One turn sends every row of this set to another row. A few are shown first. Where does it send the rows asked after them?
Muzi: [  9.2  -7.4   0.0 -28.1 -25.0   0.0  10.4   2.2  27.1  -1.6  -8.8 -11.4
   9.1  -1.5  15.0   9.6  39.9   1.1   5.8  -8.3 -11.1]
Mul: [  7.0  -8.5  13.1 -15.0 -19.8  -8.7  -0.3  -0.4  30.8   7.9  -4.1 -23.1
  -9.0  16.1  18.9  14.6  37.2  -3.9   3.9   2.6  -9.4]
Tuma: [-11.7 -29.4 -13.2   5.8 -16.6  -2.0   1.5   0.3   7.2 -18.7   2.1 -11.8
  23.7  -5.6  12.1 -12.5  -8.0  30.1   3.5 -23.2  25.6]
petan: [ -0.5 -19.6   2.7 -25.9 -23.5   3.0  -0.3  -3.0  32.1   2.2  -2.2 -19.3
  -4.0   6.9  20.1  10.8  37.3  -2.4   5.5  -7.0 -10.0]
dudok: [ -9.0 -13.7 -28.9  -0.1  12.5   6.8 -21.7  -9.2   8.7   1.6  -9.0 -13.3
 -25.7  -8.4 -29.1  23.4 -30.3  13.0  -8.9 -34.2  -4.8]
kobu: [-20.8 -32.3   3.3  21.0 -30.9  -6.7 -20.4   2.7  -1.0  -8.0  -6.4 -19.9
 -15.7   2.5  20.5  -9.3  -8.1  19.8  -8.1  -7.7  14.4]
Vemuf: [ -9.6   1.8  -2.6  -3.6  28.1   5.8 -13.8   3.5 -22.1  -2.8  22.4   0.6
  13.9  -7.8  24.2  -5.2   3.7 -15.0   7.6  42.6  -3.3]
Mek: [  4.6   8.6  -9.5  38.3 -16.4  -8.7 -16.8 -10.7  38.4  19.2 -23.3  -0.7
  -6.9  -3.3  -3.6   9.9   5.9 -15.8 -12.1 -15.6  -2.1]
fil: [ 16.9   6.7  17.1   0.2  -5.2  19.6 -11.2 -14.9 -30.9  -1.5  25.7   8.1
 -19.6 -30.2  -8.7   6.5 -18.0 -20.5  16.9   0.6 -17.3]
sok: [ -9.8   3.0  -7.7 -11.4  18.3   9.4 -15.4   5.0 -29.6  -4.4  14.5   6.2
  10.0 -18.6  20.1 -10.6   7.0 -15.4   0.2  41.7  -8.5]
zedo: [ 14.8   2.6  21.0   7.4   6.8  18.8  -5.3 -15.1 -21.8  -1.7  36.2   3.2
  -7.8 -20.5  -0.7  13.0 -23.7 -19.1  29.0  -3.6 -10.1]
Fofep: [ 20.4  -0.2  11.6  -5.5  14.4  18.1  -6.6 -28.1 -13.2   1.1  44.2   0.3
  -7.3 -16.5 -14.8   6.1 -20.7 -16.8  24.6  -3.3  -1.8]
Malil: [ 16.4  -0.1 -12.6   1.8 -10.5 -22.7   6.2  -4.2   4.2  -9.0  -5.8 -11.1
  21.2  -0.5 -15.4 -18.8   1.4  32.3 -12.8  -5.2  28.8]
sivoz: [ -2.9  -2.8 -15.4  18.1  22.7  -5.7 -16.8  -4.3  11.1   6.6  -5.6 -18.4
 -22.1   5.0 -24.6  33.0 -35.1  12.3  -1.9 -25.9  -0.6]
Zinof: [ 23.2   4.3   7.9 -12.9   2.8  19.2 -12.2 -27.6 -22.3   2.4  34.0   5.1
 -18.3 -25.2 -22.3  -0.5 -14.6 -18.0  11.9   0.8  -9.1]
boz: [-10.0  -3.9 -14.8 -21.5  22.0  12.0 -19.8  -5.7 -22.5  -2.4  21.2   2.4
   6.6 -15.6  12.1 -16.2   9.4 -14.6  -3.9  40.7  -4.1]
Supu: [-11.9  -2.8   2.8 -39.3  17.8   1.3 -14.3  -5.2   3.1   4.3  -7.7  -3.5
   9.2  -6.4 -35.8 -14.5 -26.9  -3.6   1.8  36.7  -8.4]
bere: [  2.4  10.7 -14.7  22.0  15.2  -7.3  -5.7   9.3  -1.0  -0.6 -19.1  -6.9
  -9.4  -9.0 -21.4  35.8 -33.9  15.4   0.1 -27.6  -8.4]
zod: [-10.0  -5.0  -9.7 -14.0  31.5   8.4 -18.4  -6.7 -15.6   0.0  29.3  -2.8
   9.7  -5.0  15.9 -11.2   5.2 -14.4   2.8  41.6   1.6]
nop: [  7.1  -3.4   3.4  16.3 -25.1 -27.5 -16.0  -1.6  -5.2   0.7 -14.5 -19.0
 -17.8   7.8  -7.6 -15.0   0.7  22.5 -25.0  10.5  17.7]
kanel: [-33.0 -13.1  20.4 -11.2  11.8   7.9 -13.3  15.1  -2.1  -2.7  -9.5  -4.2
  13.4  -6.9   1.1   2.9 -38.9  -8.1  22.8  29.7 -16.5]
gova: [ -2.9  -1.0 -27.8   3.6   4.7   6.0 -11.0   3.8  -3.2  -5.1 -22.3  -2.2
 -13.3 -23.0 -26.6  26.5 -29.2  15.3  -7.2 -35.5 -12.1]
Bimo: [-22.5 -12.8   7.7 -27.7  28.5   6.0  -6.7   0.1  11.9  -0.8   4.1  -6.3
  26.3  -0.1 -17.0  -4.8 -36.4  -2.5  22.2  26.2  -1.8]
dozul: [ -2.2  -7.2 -26.3  21.0 -14.4   7.3  -9.7 -15.5  45.9   9.9 -14.8   4.6
  12.3 -14.8  -3.5   4.3   5.4 -11.2  -5.3 -33.2   2.7]
das: [ -9.0 -10.9 -14.0  33.6 -15.5   3.8 -20.0 -14.5  45.4  16.0 -13.4  -3.4
  -4.9  -4.7   4.7   9.8   2.6 -16.5  -5.7 -26.7   0.0]
Resid: [-23.0  -2.4  14.8 -23.1   1.4   3.7 -21.8   9.8 -11.0   1.9 -21.0  -0.7
  -4.2 -13.9 -17.7  -7.7 -29.8  -9.0   2.2  39.4 -22.4]
vago: [ 15.8   3.8   9.6 -17.3 -20.5 -11.3  10.2   5.2  26.0   4.3 -10.9 -16.2
   4.3   7.9  13.2  13.8  39.3   0.2   3.6   1.8 -10.5]
Lefom: [ 11.6  12.1 -21.3  25.4 -14.2  -5.4  -5.6 -11.5  38.6  13.5 -23.9   6.5
  10.4 -14.4 -13.1   4.7   9.4 -10.6 -12.5 -23.2   0.7]

nop goes to Malil
gova goes to dudok
das goes to Mek
Now these:
Muzi goes to petan
Resid goes to Supu
fil goes to Zinof
Vemuf goes to sok

